In the data rows, zero lies at 4.5, halfway between 4 and 5.
Some points, one per row:
[7 4 2 4 3 6 1 5]
[2 3 9 5 8 7 7 5]
[6 2 2 6 5 2 5 5]
[5 4 5 7 2 4 6 5]
[4 6 4 3 5 4 5 5]
[4 3 1 5 4 3 5 5]
[7 7 4 3 6 0 8 2]
[2 6 7 5 3 6 5 4]
[3 6 6 5 0 6 1 3]
[2 2 3 2 7 6 6 5]
[6 8 6 4 7 3 5 4]
[4 6 6 6 2 5 2 3]
[6 6 7 3 8 3 7 3]
[3 4 0 3 4 5 4 6]
[5 4 3 3 4 2 5 7]
[5 3 6 4 6 4 5 5]
[5 8 7 6 1 4 4 4]
[3 6 5 5 3 3 6 3]
[3 3 2 5 5 6 5 8]
[5 5 4 7 3 6 6 3]
[2 4 6 5 5 7 4 4]
[6 6 3 6 3 0 9 6]
[5 4 4 6 4 4 3 5]
[4 3 4 5 6 6 4 6]
Then 10 other points, each followed by its number:
[4 4 1 4 5 2 6 6] 0
[6 5 6 5 4 2 5 3] 1
[4 5 7 6 0 3 4 4] 2
[4 6 6 3 8 4 4 4] 3
[5 6 6 6 2 3 6 4] 4
[5 3 6 4 5 5 5 4] 5
[3 5 4 5 5 3 7 5] 6
[6 3 2 4 6 3 5 4] 7
[5 5 5 6 6 4 4 6] 8
[3 6 9 4 5 7 2 3] 9
Which of these numbered points is nearest to each point below, looking only along the 3 directions in which the first points spread most? Its number follows each.
[4 4 4 5 4 4 4 4] > 8
[4 8 6 6 2 3 2 4] > 2
[1 7 8 6 4 6 4 5] > 9
[4 7 8 0 9 3 4 4] > 3
[6 0 0 5 4 6 3 6] > 0
[5 8 6 2 3 6 2 4] > 2
Here are 10 other points, each followed by its number:
[5 3 4 5 3 5 5 4] 0
[4 5 0 2 8 5 5 5] 1
[4 5 5 5 4 5 7 6] 2
[5 4 0 5 1 4 5 4] 3
[5 4 3 5 4 5 3 5] 4
[5 3 7 7 7 4 7 3] 5
[6 5 2 3 7 3 4 3] 6
[5 6 5 5 3 5 5 5] 7
[1 3 7 4 4 4 9 4] 8
[4 5 7 3 6 6 3 3] 9
The same question for these:
[4 5 1 4 2 3 4 5] > 3
[2 2 9 6 5 8 4 3] > 9
[8 3 6 5 6 5 3 4] > 2
[6 4 1 2 6 6 1 5] > 4
[4 4 6 6 5 6 6 4] > 9
[9 5 2 5 3 4 2 2] > 3
